One turning vector, and how many ticks it has turned
The counts run from 0 to 526.
[ -4  -2   7   1 -18  14  -5  24 -33  -4  44   4   6  -4   1 -12  -4   0
 -22  13 -11 -21  31 -28  14   0  12   6  -8  20 -10 -24   4 -11 -11 -10
  48  20  -6]
245
[-11  -6  30   5   9  -9   0  -1 -13  13 -24 -25  22 -11  18  -8   7 -12
  20  -4  20  27 -21   0 -26 -15 -20 -16 -24 -21  20   0   3   8  -2   0
 -35 -38   4]
31
[ 32 -30 -11  -3  -5 -19 -30  -4 -30  17 -11   0  -1  -7  22  -1   5 -25
 -18 -16  14   2 -10 -13  -7 -20  11  19 -20  17 -43 -20  -1 -12  -4 -27
  -6   2 -13]
258
[ 17 -21  -4  48  -7  13 -13  27  15  11   5   9 -11 -23  33   4 -21 -28
   3 -10 -17  12  11  11 -10  -1  -2 -18  -5  19 -16 -10   2 -33  12  19
 -11   6  12]
138
[ 18 -14  11  -8 -21  19   4   4  28   2 -14  35 -38   2 -24   5  19 -30
  -5  19  -6  -8  -5  -7  13   3  -9 -23  39  14 -21  -3  -5   2  -5 -12
   6  17   4]
279
[ -7 -10 -16  27   8  -3   0   1  55  -4 -25  26  -4   2  10   9   7   2
  22  -1 -11   2 -14  33 -30  -3  -9 -21   6   6  19  18 -20   4   3  28
 -15   2  27]
217
[ 16  24   9 -25 -12  -2  23 -28   2 -27 -14  12 -17  -3  -2   7  29   4
  22  -8   5  14  -4 -29  21  22  -5  -1  33 -16  -9  21  11  31  -9 -17
   2  11 -23]
112
[ -3  -4 -16  -4  -7 -16 -13 -23   3  -3  32  21 -28  11 -31 -10  12  -4
 -36  12 -16 -28  12 -16  12  10  18   4  33   9   1  -3  -8  18 -20 -23
  14  24 -17]
168
[ -3   2  23   5  -6  19  12  -1 -37   6  28  -2  12 -22  -4 -13   5 -17
  -4 -10 -26  -1  36 -31  40   6  18   4  17   1   1  13  -3  -5 -14 -19
  30  15 -14]
410
[ -3 -11  24  -1  18  -3 -27 -17 -43   8 -17 -27   6 -13   2   5 -21  -8
 -23 -31 -11  -7  11  -5  33 -23  19  24  -5   9  -7 -18 -12 -25  -2  -4
  -3  -6 -19]
413
[-17  12  -3  -2  15   4 -12  -5 -21  -7  23 -38  21  -2  18  15 -26  59
   2 -16  17  -1  -2  -9   9   1  14   9 -20  -9  28  21  -8   8   2  13
  17 -13 -12]
241
[ 18  -2  11  -6 -35  30  -3  21 -16  -5  10  -8 -29 -10  12  24 -10  -1
 -17  12  14  -1  -5 -40  24  10 -16 -30   8   9 -29  -6   9  -2   6 -14
  24   2 -22]
355
[-20 -30 -24  21  21 -30 -31 -22  12   9  -2  11   8   9  -2  -8   4  -2
 -10  -5   2  -6 -24  21 -45 -24  13  -4   3   3  26   5 -24  16 -16  -5
 -18 -18  13]
327
[-11  21  25 -12   0  30   9  26   4 -11 -32 -21  19 -12  27  19 -25  36
  24  -1   8  15   0  13  20 -10 -10  -6 -27   8   5   1  11 -12  19  35
  -1  -9   0]
130
[  9 -31 -13   3  22  -6 -37   9 -19  16   1 -13  30  -8  18  -2 -18   0
  -8 -17  15   1  -7  12  -5 -28  26  28 -38  31 -16  -8  -3 -24   7  -4
   3 -12   1]
84
[ -2 -11 -10  12  -9  -4  -4  25  16   3 -12 -23   1   1  33  15 -18   6
   2   9  26  -1 -37  16 -44 -14 -24 -10 -40  -5   1 -17  -6 -20  15  25
 -13 -16  15]
371
[-21   1   4  -9  -6 -11 -25  12 -24 -20   3  -9   9  -7  40  12 -13  50
  17  -6  26  10   7 -22  -7 -18  12  -8 -15   4  10 -26  15  25 -11   9
  11  -7 -25]
417
[  0  -8 -19 -29  26 -40 -23 -22 -12   2 -21  -8  25  13   0  -1  13  22
   9 -12  29  16 -16  16 -24 -15  16  16 -18   2  12   5   6  21   3 -12
 -19 -24  -7]
493
[-37  11   6  15  -3 -16  -5 -13 -28  -7  41 -15 -13   6  -1  -9 -15  16
 -17   4 -11  -8  20 -36   9  13   5 -15  19 -18  35  -2   3  21 -22  -3
   2  -4 -24]
12
[ 14   7  -3 -27   6 -24   9 -37 -13  -4  -6  21   0   8 -27 -21  33 -26
  -6  -6 -18  -5  16 -11  21   7  21  33  23  -3 -12   9  -3   8 -19 -30
   5  20 -10]
333
[-25  34   7  25  -9   6  23  13  10 -21  23   2 -11   0  18  -2 -21  22
  12   5 -25   4  30  -9   3  27 -12 -24  10 -19  35   3  21   5   4  34
  -4  11  -3]
297
[ -7  21  11 -16  -6  -2  37   7  22 -11   2  19  -7  13 -32 -29  25 -12
  17  38   0   4  -1   1 -20  20 -21 -18  13 -23  21   6  22  20   2  -3
 -18  -1  10]
45
[ -2  11 -14 -16 -14   5 -12  24 -24 -10  42  12   5  -1   6  -2  -7  23
  -5  12  -1 -11  38 -23  25  10  26   4  -4  27  -7 -15  24   4  -2  -7
  34  24 -19]
244
[-15 -25   7  29  15   5 -31 -35   4  11 -15   3  -2 -11  -1  19  -2   0
   3 -30 -18   6  -3   5  16 -23  15  -9  24   3  16  33 -34   6 -24  -6
   0  -6  -1]
172
[-13 -20  -7  17   8  12 -40 -17   0  -4 -10  -5   0  -9  15  38 -12  26
 -11 -22  -2 -18 -10   1  14 -27  24   8   9  23  -6   5 -41  -9 -10   9
  27  10  -7]
7
[ -4 -35   9  11   8  -7 -26 -23   8  19 -18   3 -14   0 -23   0  20 -32
 -18  -5  -1 -11 -32   2 -29 -27  -7 -10  21  -4  -1   5 -44   8 -20 -17
 -13 -13  11]
501
[  3  -6   7  21   1  36   7   5  -3   8  35   9   4 -14 -15   3  -2 -18
  -1  -7 -30 -15  33 -12  37   6  15   4  24  14  -2  34 -15 -16 -10  -7
  27  17   4]
235
[  9  -3  -5  19  -9  20 -11  -7  18  -2 -16 -16 -38  -1  13  34 -36  -1
 -31 -10  -8 -23 -23   3  10   0 -18  -8   2  -3 -17 -13 -24 -32  14  24
  -5   5   4]
292
[-52  -2  16   2   0  11 -20   8 -10  -3  12  -6   6   5 -14   6 -14  42
 -11  17  -6 -13  18  -6   6 -18  15 -18   4  11  45  -9  -8  15 -16  15
  22  -5  -9]
10
[ -3   8  -8 -47  11 -18  -5 -10   7  -8 -32  -2 -10  34 -21   2   8  20
  -3  22  31   0 -27  11 -17   0 -17  -7  -7  -8   8  -7  12  24  11  -7
 -16 -17  -9]
274
[-15  -1  23  16   7   5   0 -34  31   0 -43  -1 -32  -1 -16   9  -1 -22
 -12  -5 -21  -4 -19  19   3  -7 -24 -15  31 -16  13   1 -27  -6   1  14
 -35 -10   8]
282
[  8  28 -29  -2  -4   5  13 -12  -7 -20  28 -22  -1  11  19  26 -29  48
   7 -15   9  -4   9 -10  23  33   3  10  -3 -18   9  30  12   0  13  15
  13  12 -20]
67
[ -8  12 -10  13   3 -11   2  12 -20  -7  36   3  24 -14  20 -18  -4  16
  27  -5 -18  20  49 -13   6  20  26   6  -1   5  20  12  33   8  -3   3
   2   9 -16]
78
